((20, -19, -2, 38, -26, 34, 18), (6, 22, 68, 27, 51, 2, -43), (-4, 23, -14, -21, -15, 51, -11), (-1, 49, 44, 22, -5, -37, -12), (42, 21, 13, -7, -7, 0, 61), (52, -13, -6, 33, -28, -14, 67), (-14, 19, -19, 22, -3, 27, -52), (20, -12, 12, -5, -40, -8, -26))
Find the entry just left of the largest entry.
A: 22
Find the entry just left of -11.
A: 51
The minimum: -52
The entry just right of -21 -> -15
Find the entry just left of the smallest entry.
A: 27
The entry just right of -8 is -26
